Rows swapped in pairs by one turn or mirror: which row each one swaps with
tif: [ 15  16  18 -34  -9 -25  39 -10 -11  15  24 -33  -5  -5 -11 -20  12  -7
   8]
lil: [  3   6  27 -22  -8 -32  42  24  -7  30  23 -36  -3   3 -21   4  21 -12
  -3]
fatu: [ -1  -4  31 -29 -38   1 -23  10  16   4   6 -26   1 -39  19  25  14 -30
 -18]
fem: [ -7  54   4   4  10   9  23   3  54  14   2 -15 -15 -40   8  15  21 -17
 -40]
Mit: [ 43  33  39  -1  29  14  29  17  20  33   2   6  15   5  26   3  23  -5
 -12]
miten: [  2   2  34 -35 -35 -21 -21  24  21  35  12  -9   5 -20   7  31  14 -27
 -30]
bufu: [ -5   0  39 -15   0   3  30  12 -16  30  16 -36   5 -14 -39 -18  12 -16
   7]
kug: [ -5   4  25 -32  -9  -9  37  19   0  23  28 -27   1   3 -31 -20   6 -15
   0]
gufem: [ 23  49  27   5  29   5  35 -17  17  57  36  -9   6 -14  22  12  17  -6
  -4]
fegu: [ 14  55 -10  13   8   5   3   9  48  -3   1   6   1 -10   6  17  18  -5
 -13]
Seg: [ 18   6  32 -35 -30 -15 -15   7  15  23   6   7  -3 -43 -13  24   6 -42
 -31]
lak: [  1  11  29 -23 -14   1  23   9 -24  14  39 -31   2  -4 -20 -12  20  -6
  11]
Zaso: [-10  52  -6  15  11  22   7  19  17  -3  -5 -16  10 -20  -2  19  16 -14
 -52]
fepa: [  9   9  23 -30 -42 -23 -17  21  -4  35   3  -8  -2 -28  10  21 -14 -16
 -28]
Feri: [ 22  15  29  -2  31   2  36   6   6  34  -2 -33  13 -21  30  30  34  19
   7]
baped: [ 13  14  24 -29 -46 -15   1  24  16  16  -3   5   9 -30  14  31  12 -38
 -11]
vaku: [ 11   4  39  17  40  -1  33 -19  18  32  10  -7  10 -24  12  -5  -7   1
 -26]
tope: [ -1  26 -14  -1  21  23  11 -15  27  31 -25 -38 -17 -18 -11  26  13 -33
 -37]
Rak: [ -1   6  35 -27 -23  -7 -21  21   8  28   3  -7  -8 -25  -1  18  -2 -55
 -37]
fazar: [ -6  -6  34 -34 -24 -23 -17  24  18  20  -1 -16 -13 -22   0  29  15 -20
 -35]
zuzi: [  5  35  -7 -34 -10  28  -8 -18  31  30  25 -23  12 -39   6  22   1 -21
 -41]
varin: [ 15  16  26 -17 -39 -27 -17   3  30  12  12 -18 -12 -48   7   2  14 -42
 -24]
luve: [ -7   3  22 -27 -39 -11 -23   5  19  21  -3   1  -7 -41   5  18   5 -37
 -16]
bef: [ 30  31  18  20  11  15  26   3   9  53 -19 -20   0 -12  27  13  30   1
   2]
sani: [ 26  32  43  10  18  -4  51  -6  25  26   0 -23  27 -10  17 -13  32  -6
 -17]
Mep: [-14  54  14  12  -3  33 -11 -15  19  18  -9 -16 -18 -19   5  44   5  -4
 -25]
diz: [  4   5  41 -11 -10  -6  23   5  -8  17   7 -47  -8 -16 -17 -27  23  -7
  16]
Vupi: [-15   1  16 -32 -11  -2  42  17  -3  23  15 -33   3 -12 -18 -33  14   5
 -10]
geku: [ 21  32  33  22  14  25  56   1   9  38 -10 -11   3  -5  29  21  28 -11
 -15]
gade: [  4  11  32 -20 -16  -4  50  10  -4  29  29 -33  -5 -19 -18 -18  12 -12
  11]
birib: [ 31  17  36  -4  24   8  38 -11  19  42   6  -9  -2 -35  14  36  52 -18
 -14]
bupeb: [  9  39   9  11 -17  14  -8  -8  40   2 -35 -23  10 -17   5  12  16  -8
 -44]
pog: [ 29  36  -1  24 -13  19  -6 -11  30   4   1 -14  14 -26 -23  40   7   0
 -19]
padi: [-22  45   6   3   6  37   1   6  53  25   1  -5   1 -23  18  24  19  -8
 -32]
votok: [  9  19  36 -26   1  -7  28  19 -20  25  28 -24  -4  -7 -39  -7  35  -9
  10]
zime: [  2  -2  36 -28 -41 -11 -17  22   1  21   0   6  -1 -29   4  28  10 -31
 -28]
pote: [  1   6  31 -36 -33 -12 -23   1  10  10  14   1  -9 -25  13  14 -11 -37
 -21]
fuvi: [ 41  23  37  21  27  10  30 -19  -8  15  25 -11  -1  -8  23   1  21  -6
 -14]
duzet: [ 29  29  29   4  31  14  42  -4   6  46   0  -3  24  -8  11  27  17  16
 -19]
Zemi: [-12  15  31 -26  -5 -23  41  15 -15  20  18 -32 -11   2 -27   5  11  -3
  -3]
podu: [ -9  43   1   2  14  24   8  -2  37  13  -6 -16  20 -17  -7  44  -3 -11
 -46]
Tul: [-17  23  38 -34  -3 -17  30  25   5  18  29 -28  10 -17 -25  -3   6  -2
  11]
mopab: [  8  38   6  13   9  27 -23 -18  36  -7   8 -21  -1 -14   0  19   7 -27
 -33]
kofak: [24 45 12 16 10 12 50 -3 -1 49  0  5  4 -3 21  9 17  2 -8]
Lonef: [ -8  47 -14  -2  11  17   7  -7  50  28  -5  -3   1 -15   1  15  33 -11
 -44]
Sufef: [  5  28  38 -14  16  22  42 -27 -19  24  -3 -14   8 -22  15  20   6  -5
  19]
damad: [ 18  19  24  28  12  19  37  16  10  31   9 -13   5  -8  44  -2   9   9
 -28]
sozub: [ 11  41 -18 -19   3  -2  12   0  43  13  -7 -33  -8 -30   9  35  -6 -10
 -45]

podu is swapped with duzet
fuvi is swapped with mopab
sani is swapped with bupeb
fatu is swapped with tif
Sufef is swapped with zuzi
Zaso is swapped with Mit
fegu is swapped with damad

